Turns in one plane each, and the order they were made in; the first pair answered:
S:
[ -7 -28 -13  10 -23  24 -12  11   3 -19   0 -14   1  35 -14 -34 -21   6
   0   5  -7 -25  14 -10  -4  13  12   2] => [-23 -28 -19  -4 -14  18  -6   5   2 -36 -15   1   9  37 -11 -23 -14   4
  10  -9   7 -11  -7 -11   0  17  19 -12]
[-12  40  10  18   0 -24  13 -30  20  26  -3   5  -9 -12 -10   5  25 -13
   1  -2   9  -1 -10  -5   2  -5  -5  -9] => [ -4  39  14  11   8 -22  22 -31  17  18  -3   8  -7 -17  -4  18  27  -6
  -6  -5   9   7 -11  -4   4  -8  -4 -14]
[-19  -6   2 -17   5  -7 -19  -3   8 -10  28  -3 -33  12   3  18 -11   9
   4  -1  -4  15  25  -2  21   8  -3 -14] => [-21  -8   3 -15   2  -6 -20  -2  11  -7  28  -4 -33   9   1  17 -13   9
   3   1  -3  13  25  -1  22  12  -4 -13]
G:
[ -9   7 -10  -5  -1   8   3  21   8  13   3  12  -9  -6   6  10   6 -11
   7  -5  16  -1  11   9  -1   3  -6   2] => [-5  0 -9 -7 -3 19  4 24  6 -1 -1  7 -6  2  7  7 -2 -5  2 -7 14  0 16  6
  1  6 -1  1]
[-12   0  -9 -15   7   3  38  -6  -5  -9   5  40  40 -31  36  23  19   4
 -13   2   4  44 -32 -17   4 -17  13 -29] => [-21  29  -5  -7   1 -10  32   0  13  28   8  46  23 -33  23  15  25  -8
  -1   1  18  42 -30 -16   3 -19   5 -29]
[ 17 -23  -7  18 -14  23   3   2   1 -19  -5  -9  -9  37 -12 -18   6  16
  -9 -31  -1  13   5 -37  -1  10  14 -18] => [ 17 -35 -11  16   7   7   6 -15 -22 -27   6 -14  12  14   7   4  16  27
  -9 -25 -20  18 -22 -22  -8   9   7 -16]
[  7 -20 -13   9  -9 -17 -13 -22  -5  -1  12 -33   7   4  -3  -8  -6  25
  -7  -1 -35  -1 -11  -4 -14   9  14  -1] => [  3  -6 -12  13  -7 -32 -16 -23   2  20  15 -27   1  -4  -8  -5   2  17
   0   1 -30  -2 -18   2 -14   7   9  -1]
X:
[  1   9   8   3  12 -18   6 -23  -5 -19   2   2  -7   0   0   4   6  16
  -1 -27 -13  37 -18  -9  -8  -3   8 -22] => [ -3  26  12 -12   8  -2   8   3  11 -13 -18  21 -18  -2   0  12  -4  -1
   2 -26  20  30   8  -7   3  -6   2 -18]
[  3  -3   2   3   0 -13   1 -14  -6  16  12 -10  -2 -16  -7  -6   7   1
  13  11 -15  -8 -13  -2  -8  -5   0   2] => [ -4  14   4  -3   1 -12   3  -5   5  24   3   2 -10 -18 -11  -1   8  -8
  19   5   6  -4  -9  -5   0  -9  -4   2]
[-13 -20 -16  -2 -11  12   0 -17 -12 -22 -16   2  14   9  -6   2   4   9
  -6  -9  -1   9 -20   0   5   9  21 -11] => [-19  -6 -15  -5  -9   9   1 -15  -2 -12 -24  10   5   7  -8   4   9   1
  -1 -18  13  15 -20  -2  10   6  19 -15]
[ 33   0  25  -1   6   5  14  14 -18   6  16   2  -4 -25  32  29   5   9
 -27  12 -12  14  28 -14  -2 -16   3   1] => [ 31   2  25   3   9 -12  14   0 -19  10  22   0  -1 -26  27  25  15  15
 -23   7 -23  23  14 -17  -5 -15   5  -4]
Then:
(2 to 4 turns a pair)
[  3 -31 -18   0  22  13  11   4 -20 -33 -11 -12  21 -22  23  15 -11  33
 -25 -23 -39   6 -11  17   1   0   1   0] => [-19  38  -9  16   4 -22  -4  10  26  56  -5   6 -14 -31 -15   0   6  -1
   7 -24  -2  -2 -10  20   5  -7 -20   3] : G, G
[ -6 -19   8 -13   4  -3   1  24  14 -30 -48   6 -11  22  14  11  -1  17
 -16 -41  20  19   6 -15  11  -8  10 -35] => [ -5 -26   7 -18  20 -11   1  18  -4 -32 -47   5   1   2  31  31   4  17
 -17 -36  13  17  -5  -3   9 -11   1 -32] : G, X
[  2  13   0 -13   7   0   9  -7  17 -14  14   0  35  15 -14  19 -33  10
 -20 -13 -18   2   0  -3   6  15  -3 -16] => [  8  25   4 -13   3   3   9   0  23  -1  17   1  27  13 -16  20 -34   6
 -22  -9 -15  -1  15  -4   8  11  -5 -12] : X, X, S
[ 11 -12  -2   9 -11   6   9  -6   7 -19  -1 -14 -11  25  -9 -21  -5  13
  -9  -6  -6   1   6 -10   0   2  15   4] => [  4 -18  -7   7  -1   2   8 -16  -1 -27  -4 -11  -2  21  -2 -13   1  15
  -3 -11  -8   7 -11  -4   0   3  17  -1] : S, X, G
[-12  11  12  -8  35 -16   9 -17 -33  21   6  20  -9 -34  10  19  33   7
 -12  -4  12  19  -8   3  -8 -36   3  -8] => [  0 -19   6 -17  33  12  18  -9 -44 -22  -2  12  -1 -13  22  13  13  22
 -30  -8   4  21   8  -8  -6 -30  19 -12] : G, G, G, G
[ -7  14  13  -5  12 -34   3 -57 -19  19  25 -22   4 -15  10   6  24  19
  -3  -2 -42   2 -25   4  -3   8   5 -18] => [-16  52  24 -21 -11   1   1  -4  20  46  -2   5 -29  -2  -9  -1   1 -20
   7   5  18 -25  35  -2  16   4  -9  -2] : G, X
[-24  10  -6  -3 -11   8 -10   7  15  11 -19   6 -10  11 -19 -11   2 -21
  17  -9  28 -10  -8   3   6   5  -3  -6] => [-19 -18 -12  -8  11  -3  -5 -13 -17 -15 -10  -2  21  -9  11  13   8  -4
  10   0   5  -5 -32  15  -1   3  -6  -8] : G, G, G
[  1  31   7  13  -4  -3   2  21  21  32   2  -1 -34   4 -17  -8  -7 -19
   3  -8  27   8  32  -2  -4  -4   6   5] => [ 13 -17  -3  11  19 -14  17 -17 -19 -24   9 -16   0   3   9   9   5  19
 -13 -22 -16  39 -11  -8 -13  -1  26 -14] : G, G, X
[-10 -11  -8  -3  17   1  -3  -5 -11 -10   2   4  19 -20  19  26  -4   0
   6  14   0 -15 -11  23  -6  -2 -12   7] => [-19   8  -5  -2  16 -11   0  -8  -2   5  -4  13  12 -23  14  25   7  -4
  12   0  12  -1 -21  19  -3  -5 -11  -3] : X, X
[  7  -9 -19  12   8  -1  -8 -27   7  -6   7 -22   9  12   0 -19   2  16
   3 -17 -13  22 -18 -15  -4   1  15 -18] => [  3   1 -14  -6  10  12   2  -7  20 -17 -16  -2   0  18   1 -12   0   8
   4 -26  17  26  -4 -21   8  -3  18 -21] : X, G
[ 18  -8   0   5  -3  14  -8   3  -3   6  19 -12  -5   2  -1  -3 -13   9
 -11  18 -13 -14  23  -1  -3   2  -7   4] => [ 15  -2   0   5   6   0 -10  -2  -7  17  24 -11  -3 -12   4   6  -5   6
  -5  18 -18 -14  11   7  -4   0 -12   3] : G, G
[ -2   5  16  10  -9   6  -5  -3  -4  10  15 -19  -1 -20  -3  16 -17 -10
  -5  29 -57   0   5   1  -8  11  -3  12] => [-25  25  11   8  -4 -16  -6 -13  11  24   8  -7  -7 -21 -17  11  -2 -17
  15   7 -42  19 -23  -3  -5  11   2  -4] : X, S
[ -2  -7  11  -9   2  -5  -9 -19  -2  -4  15 -12   3  -2   1  -1   1   7
   4   3 -16  10 -23  23  -9  -5  12 -14] => [ -1  -5  14 -18   4   6 -11  -6  -5  -1  11  -7   4 -11   9  12  -7  -4
   4  19  -8 -11  -4  35  -7  -8  -4  -3] : X, X, X, G
[ 18  20  20 -21  19 -19   5 -48 -23  21  37  11  25 -40  24  39   6  10
 -19   7 -16  21 -28  14 -29   4  -6   2] => [ 25   1  21 -33  15  12   1 -23 -32   4  32  10  27 -38  36  45 -16   4
 -30  30 -10  -3   5  22 -24   6 -15  20] : X, X, X
